One turn moves every row onto another: examples first, then more rows asked
tedo: [ -4  -3   3  -4   4  11 -13   9   0  -3  -4   5   4   3  -6   2  -1 -31
  -7 -10]
loger: [ -7  -3  -1  -8   2   2  16  -1   7 -11  10 -10   8 -21   1   3   5  -4
   5  17]
guro: [-11  -6  -5   1   0   1  -5  -2   9   0  -1  -6   0  -2   2   3   3 -31
   2 -20]
misir: [ -6   0  -5   6   9  -4   7  -7   5   5 -12  -5  -5  -2   0 -12  -5   4
   1  27]
Sopam: [ -6  -1  -4 -10   1   3  17  -5   4 -11  15  -6   7 -17   1   4   3  -4
   4  17]
golit: [-12  -5   1  14   6  -4 -25   5  14  -2   9 -10   3 -13   3   2   5  14
   2  -1]
kekaz: [ -6  -3  -4  -5   2   1  15  -5   7 -11  16  -8   7 -17   1   1   6  -5
   3  18]
Sume: [ -6   3  -5  -6   6  -1  11  -2   1   4 -15  -4  -1  -1  -1  -6 -13   8
   7  23]
Sel: [ -7   0 -12   1   0   2  -5  -8   6  -3   9  -1  -3   8   2  -2  -1 -28
  -3 -17]
kinus: [-12  -1   1  -5   2   0 -15  12   7  -2   3  -7  10 -13   1  12  -9  18
  11  -6]
mifaf: [  2  -6  -7   5   0   8  -8  12   8  -5  -2  -5  -9  20   0  -5   8   7
  -4 -20]
Mozi: [ -9   4  -7   4   4  -1 -17   1   8  -4  20   0   4   0   4   4 -10  19
   0   1]
begur: [ -7  -2   7  -2   0   5  -7   7  10   1 -10  -6  -3  -2   2  -5   7  17
  18  26]
nov: [-5  1  5 -6 -1  7 -5  8  8  2 -5 -2 -2  5  4 -5  0 20 17 26]
dezi: [-3  0  5  0  2  5 -7  5 12 -1 -4 -3 -5  3  5 -9  5 18 14 28]
Giri: [  1  -5  -4  -2  -1   8  -6  19   5  -2  -7  -5  -4  18   0   0   3   5
  -1 -23]
nug: [ -4   0   0   0   4  13 -14   6   2  -5   2   6   2   6  -6  -1  -2 -30
 -11  -7]
vako: [ -9   0 -10  -8  -1   2   1   0   4  -2   1  -1   0   5   1   4  -6 -26
   4 -21]
poto: [  0  -9  -2   6  -1   7 -10  17  10  -2 -11  -9  -9  11  -1  -3  12   3
   0 -21]
gigen: [ -9  -3   0   4   9  -4   8  -1   5   6 -21 -10  -1 -10  -3  -8  -2   3
   7  24]
Fipe: [ -3   0   0  -6   3  13 -11   9  -1  -4  -1   8   3   7  -6   0  -6 -29
  -8 -10]

Sel turns into guro
mifaf turns into poto
begur turns into nov
And these:
gigen turns into Sume
Mozi turns into golit
Fipe turns into nug
Sopam turns into kekaz

